In the rows, zero is written as 128.
The rows of A fall into 3 groups, which share some directions, and each row is roughly a mix of its group's hidden directions.
A:
[[126 123 118 110 139 116 132  76 118 176 115 151]
 [106 157 131 181 130 119 129 157 121 112 157 145]
 [132 129 146 111 123 137 132 142 150 185  92 151]
 [116 129 102 149 124 176 150 161 123 129 163 117]
 [143 124 127  97  91 101 139  95 138 149  95 147]
 [124  91 102  79 109 110 144 113 103 140 136 133]
 [105 157 129 174 120 103 116 142 129  97 160 125]
 [117 126 135 150 103 104 112 181 100 105 134 114]
 [134  98 100  97  87 101 133 134  92 119 133 126]
 [123  89 106  96 104  96 128 128  89 144 134 128]
 [106 151 111 179 121 106 118 128 139  95 154 132]
 [135 112 116 114 149 117 149  81 141 176 122 138]
 [114 127 135 129 115  87 132  92 121 156  88 154]
 [138 116 134 158 140 175 131 162 123 125 157  98]
 [112 115 132 160 160 161 132 168 121 118 158 114]
 [119 112 143  76 113 132 149 165 159 128 129 114]
 [124 120 131 125 141 175 141 169 143 122 159  96]
 [127 139 112 186 137 150 117  98 102 147 138 123]
 [115 132 112 163 145 129 137 130 111  78 168 138]
 [123 126 135 123 112 137 132 131 155 183  84 146]
 [132 164 122 126 125 165 161 175 131 116 123 111]
 [158 152 111 174 122 147 106 100 102 129 138 115]
 [141 136 127 136 134 107 115 118 115  80 168  90]
 [138 107 127  83 132 152 133 132 119 168  93 147]
 [126 161 161 176 149 144 112 144 154 124 115 129]
 [146 143 162 165 139 148  96 133 153 141  96 135]
 [116 107 137  78 143 123 154 158 160 113 125 144]
 [137 153  96 176 129 155 118 101 103 130 145 127]
 [125 171 129 155 129 141 139 151 141  79 145 114]
 [116 154 121 159 121  97 107 133 126  88 163 109]
 [139 155 136 141 121 164 150 179 124 121 125  99]
 [127 135 136 160 121 125 115 180 126  91 145 101]
 [ 98 157 120 178 111 113 116 149 110 110 148 132]
 [138 133 136 147 154 122 136 129 114  80 177 112]
 [113  96 108  78 103 125 127 135  90 116 141 130]
 [115  98 153  83 152  97 127 139 154 112 121 143]
 [127 129 135 114 124 140 130 148 142 183  92 162]
 [129 129 131 123 114  81  99  79 121 138 108 145]
 [101 163 125 179 115 105 113 150 134 118 147 140]
 [138 148 111 147 136 178 148 165 124 110 151 112]
 [154 147 124 180 109 158 128 123 101 145 124 106]
 [139 103 124  94 112  95 146 105 140 133 104 169]
 [136 144  96 178 119 157 134 102 102 146 135 132]
 [155 102 104  95 127 131 123  80 125 159 120 135]
 [139 100 131  68 137 151 133 124 118 151 103 138]
 [126 151 140 156 110 134 110 173 121  82 131 116]
 [141 123 121 124 143 181 136 153 144 115 165 101]
 [ 96 154 127 173 123 105 121 142 143 101 156 143]
 [134 119 145 103 130 136 137 129 168 174  94 151]
 [130 141  95 174 148 160 124 100 110 130 152 132]
 [121 109 127 175 136 145 112  89 114 163 141 117]
 [114 127 115 117 112 133 122 132 152 173  84 162]
 [135 126 159  99 132 137 136 148 148 179 103 149]
 [122 141 122 139 142 176 133 165 131 115 161  96]
 [116 157 121 177 128 100 117 135 150 102 158 130]
 [114 151 149  91 146 112 152 157 148 117  91 131]
 [118 107 138  68 118 101 135 148 155 116 127 139]
 [104 118 141 135 139 135 126 181 129  97 161 102]
 [142 160 153 165 153 157 114 123 165 124 114 128]
 [130 133 128 159 134 125 135 122  99  81 167  99]
 [144 103 129 113 131 123 133  89 139 178  99 147]
 [128 123 142  87 115 130 120 137 145 175  88 142]
 [129 167 157 166 153 152 124 125 162 126 112 135]
 [126 121 115 106  92 164 160 163 142 140 147 112]
 [153 146 112 169 103 137 112  88 103 145 126 120]
 [126 119 123 182 129 161 117 116 108 153 152 105]
 [147 145 124 183 128 146 107  99 101 143 129 111]
 [117 146 128 158 117  94 115 113 156  92 155 102]
 [133 157 150 175 163 132 128 121 164 145 120 126]
 [111 153 109 172 111  99 108 120 139  97 148 113]
 [166 103 123  95 148 160 144 121 112 157 106 130]
 [138 151 150 172 165 143 124 126 169 138 126 119]
 [155 102 126  88 140 155 140 119 127 164  96 135]
 [136 112 147 101 134 114 154 181 139 101 111 145]
 [ 84 150 132 175 108 115 127 141 121 103 146 133]
 [140 120 114  92 127 137 132  74 127 157 110 153]
 [127 109 106 102  86 107 121 146  85 107 135 124]
 [139 116 118  96 123 129 143  79 132 162 104 155]
 [115  83 135  80 139 125 128 137 160 121 153 130]
 [128  95  98  81  98 113 152 125 107 119 138 129]
 [119 141 140 158 152 143 115 166 141  97 157  99]
 [136 128 123 134 145 116 125 117 113  72 172 105]
 [128 158 153 160 162 162 119 133 165 118 128 123]
 [115  98 107  76 100 126 133 133  95 114 140 131]
 [105 150 113 175 119 103 118 121 154  97 150 130]
 [135 115 114  91 136 136 143  75 136 159 116 148]
 [145 120 125 108 101 117 142  95 129 157  86 159]
 [112 125 136 108 125  74 120 101 130 135  95 157]
 [139 117 122  92 135 146 143  79 146 155 110 151]
 [ 90 158 124 170 118 109 117 152 135 113 146 153]
 [140 128 133 126 116 169 136 176 134 119 155  92]
 [141 126 133  93 122 131 118 136 150 181  91 143]
 [125 138 143  94 113  79 118 103 136 134  91 139]
 [104 145 146 139 116 140 111 177 114  84 137 122]]
One row of each group comes first, with its name. Which group is each row after those in?
[141 132 116 113 113 171 139 166 140 114 162 100]
<41>
[110 158 128 175 114  97 115 131 141 101 154 113]
<61>
[133 157 151 171 153 125 141 116 164 152 108 138]
<87>

[130 147 138 169 123 117 136 173 142  93 139 105]
<87>
[134 125 127 135 148 123 133 123 104  74 173 109]
<61>
[ 98 145 135 134 122 132 137 175 119  82 152 117]
<87>
[103 127 147 161 142 116 115 181 120 117 150 105]
<87>
[156 101 137  75 137 145 135 117 128 156 102 120]
<61>
[112 157 113 178 153 145 134 100 107 146 115 134]
<41>
[147  74 117 158 114 142 122 111 115 145 159 135]
<41>
[117 124 107 136 132 120 123 112 105  68 162 113]
<61>
[117 162 134 161 132 134 115 163 123  85 149 109]
<87>
